One vector is turned by the same rotation once a tick. Each row is the vector after some number of ticks, and that number follows the row.
The counts run from 0 to 458.
[  4   0 -26  10 -21  -2  -1  14  19  -5  22  18 -26  -6  17  39  11  17
 -37  13 -20  11 -29  -5   9  -9 -28   7  31   5 -23 -13  30 -18  10]
339
[  9   1  17  22  -4  30 -24 -54  39 -26 -13 -17 -18 -14  39  -5  -2  13
 -29  13 -12  -2 -17 -11   3 -30  -9  13   9   8  -1  17  -6  -3   0]
241
[-32  -3   5  14  -2 -50  -7  12  -5   4  -3 -10  37   6 -19 -41  -5  -4
   3   3  -5  -7 -11  12  11 -35  -9 -30   0  -7  44  -9  -6 -32 -14]
49
[  8 -10  29   1  28  29  -4   3  -3  -8  15 -24 -22   7  21   3 -21 -30
  -2  27  57  17  14 -20   3  -6  -8  -6 -12  31   6 -30  -4 -14  -7]
367
[ 10  16  27  19 -12  18  -1 -27  11 -13   7  -5   0 -23  25  -6 -27 -25
  60  -9  -5 -15   5   2   8  -7  16 -15  -8  -2  -3   9  -3 -45 -31]
33
[ -8  22  11  25 -14  -5 -11  31  30  -2  -9 -10  -6  24 -14 -17  -7   0
 -27  24 -13  14   4  14  16  -5 -33   5  -2  16  54 -43  15 -12  -1]
363
[ 19   2  -3 -13  -3  -3   3  14   7  14   5  13  -6  -5   3  16  20 -14
 -38  45 -36  -5  11 -10   6 -14 -54  17   5 -20  10   1  44  -8 -31]
189
[ 27 -11  12  16  24  27 -10 -18   9 -46  -4 -19 -11 -21  20  24  10 -17
  -6  28  24 -40 -20   2  -1 -25   2 -13  18  20  14   3   3 -13 -24]
253
[ 16  10 -19  14 -16  -1  -3 -23 -10 -43  32 -27  -6  12  -9   6  20 -10
 -14  29   6 -21 -15  -2   1 -29  23   9  37  17 -17   0  -1 -13  -6]
2
[ 23  -4  12 -24 -29 -13   8   4  12  15  33  13 -20   0  21  -3 -15 -16
  27  21  -8  14  15 -28  19   7   7   5 -27 -24 -36  -6  12 -33 -13]
70
[-17   0 -10  15  31 -22  -7  33  21  32  14  25  20  13   5  -7   3   0
 -30  14  -2   0 -31   4 -18   5 -31 -19  18   6  24 -29 -14 -22  13]
262
[-17  15  10   2 -11 -20  -1  10  -2  13  -1  -3   4  -3   4  -3  -5  10
 -46  56 -39 -36 -27  20   5 -11 -19  -7   0 -16  38   3   7  -4  -6]
51
[  6  -3  -1  12 -31 -12  10  -9  -8   7   3 -14   5 -34  -3 -23 -27  -3
 -11  -8  41  21   6   4  48 -18 -10 -19 -24  -6  -7  -5 -26 -32   4]
331
[ 22 -19  -4 -20 -22  26  -3 -32   1 -25  18 -20 -18 -22  30  -2   7  -7
 -36  27   7 -25 -16   0   0  -9  -2  -2  -9 -37  11   1 -34 -10   1]
391
[  1  21   5  -6  -9   0  15  26 -20  -1  34  -5   1 -25   1  58   0  -3
 -51  17   2 -14 -12   3  -9   5 -17  -5  25  10   6  -6   5 -14 -37]
427
[-19  15  17  -3 -30   9   9 -14 -10  13  20  -9 -35  -9   6  23 -23   1
 -35  42  -2   3   7 -22  12  -5 -10  15   2   6 -10  -7  41 -22 -16]
440
[-12   5  25   7 -17 -17 -16  28 -14 -16  24  17  -4  17 -19   6 -16  22
 -11  29 -37  -5 -19 -28   6  -4 -40  -2  32  14  21  -9  23 -34  -2]
163
[ 17  -2  18 -22 -14   4   9  27   0 -11  20  24   6 -15  -4  13 -15 -24
  45 -14   1  13  28 -20  22  14  -3 -12   2 -23  -6  -6   9 -45 -30]
295
[ -5  18  15   4  -6  14 -29  -5  60  43 -11  27   5 -23  35  -4   2 -34
  10  13 -23  -9  14  -6 -14   4  25   7 -16  -5   1   4   1 -17   0]
246
[ 35   7  33  19  14  34  -8   2   8 -10  -5 -21   0   8  12  -9 -20  24
 -40 -12   3  20   5  -3  12 -18 -34  -2  -2   8   4  22 -30  -4  -5]
92
[-12   2  -3 -13 -14 -25   0   3  28 -18   3   0   9  29  -3 -26   5  21
 -35 -19 -39  10 -17 -10  -3   1 -28  -4  19 -26  42  -7 -26  -4 -15]
287
[-11   6  10   3  19  24  11 -28   8 -37  12 -17 -26  11  14  26  -2 -18
   2  13  39   0   2 -13  -8 -21 -19  -2  30   7   2 -15  32 -28 -33]
28
[-11   7  10  22  -2 -12   3  17  24 -17  -5 -20  -3  32 -12 -37   1  -7
 -19  -3   8  -5   5  25   8 -14 -16  -6   9  13  52 -41   1 -25 -13]
362
[ 28  21  14  11   0  -1   5  -2   9 -20  23 -12  -4 -12  -1  42   8  11
  -3  39 -38   4 -20 -28   4  -7 -24  10  17  18 -18  20  -2  -1 -41]
415
[ 38   7 -16   4  -7  14  17  -4  -8 -52  17  -9 -12 -16  -2  32  16 -11
   7   6  -7 -17 -13  16  18 -19 -35   3  27 -31  -7   1  -4 -28 -15]
402
[-21   0  31  28   7 -12 -26  -5  15  -7  17   1   2  39  -6 -54 -12  -8
  14  -2 -10 -24   8  -8  -5 -30  13 -13  32  14   8  -2  -2 -18   7]
373
[-18   3 -32   6   3 -19   6  22  55   1  -7  -3   6   4  16  24  21  -3
 -46 -17   0   8 -26  16   1   0 -23  -1  18   0  23 -54   2  -8 -14]
350
[-30  26  17  13 -19 -20  -8 -20   1   8  26  10  -1  18   1 -47 -25   1
 -18 -15 -18 -19  23  10  10 -21  20  -2  16  -7   4  14  13 -19 -16]
435
[ -1   0  -8  -8  -5 -19   9  21   3  10 -13   2   8  -2 -15   2  21 -31
 -14  28 -18  15  19  -3  17 -25 -49  13   9 -28  28 -23  39 -13 -26]
188
[ 19   3  23 -27 -39  -7 -13  -7  18   5   0   1   8 -21  11 -35  -5 -21
  35   7 -27  -5  23  -2  26 -12  15  -5 -18 -41  -2  22  -1 -26 -23]
183
[  1   8  34  -8 -16  11  -8  28   1  51   8   2   6 -16  17  13 -14 -13
  16   6 -22  36  23 -17   2  10 -29   6 -18  -4 -16   9  -4 -30 -12]
307
[  8  12  23  16 -22  -9   3 -12 -15 -16  16 -52   4 -24   5  25  14 -17
 -18  20   5 -28 -18  23  -1 -41  -7  -1   6  -7   4  19  -6 -14 -25]
315
[ -3  14  -6   7  10  12  25 -41  38 -27   3 -46 -13   4  17  -2   8 -21
  -2  28  27   7 -18   6   0 -17 -16   3 -22  14   8 -30 -14  -8 -32]
141
[ -5   9  -3   8  12  25  10 -24  14 -26  13   5 -26  -3  22  47   4 -29
 -13  12  16 -27 -10  18 -24   1 -25  -1  39  -4  13 -22  39 -24 -21]
27
[  2  -8 -13  -9  -1  -1  -4 -19  -4  -8  19 -16 -12 -11   4  23  25 -36
 -43  40  33 -21   6 -14  -6 -30   8  15  27  13  -2 -17  29 -13 -19]
115
[  1   2   6  13   7   1 -29  25  24  -8 -12  24   9 -19  -1  24  18  -2
 -15  38 -28  -4 -29 -19  -1 -21 -29   1  24  21  25  -9  18  -5 -12]
251
[ -5   7  -6  -2 -36   6  -2  -6  24   2  -9 -12 -16 -36  30  31   8  -6
 -44  15 -21  -9 -25  15   6  -9 -27  16  -1 -21  12  -9  15  -2  -4]
452
[ 12   0   2  12  16   3  -1  -1 -12 -19  22  -3 -17  19  -4   5  -2 -14
  -5  85  12 -14 -11 -26   4 -20 -19  -6  11  32  -4 -11  25 -14 -12]
265
[-18   4  22  16   6 -21 -26  21   1  11   2  -9  19  17 -19  -7  15   3
  -7 -12 -26  15  -3 -17   4 -46 -27   0  35  15  10  11   1 -21 -10]
312
[ 11 -10 -15   4  -5  13   3 -25   4 -51   6 -17 -20 -22   1  21  -7   5
 -25 -30  42  21 -12 -22  20 -14  -7 -18  13   1  12  -5 -29 -18 -15]
17
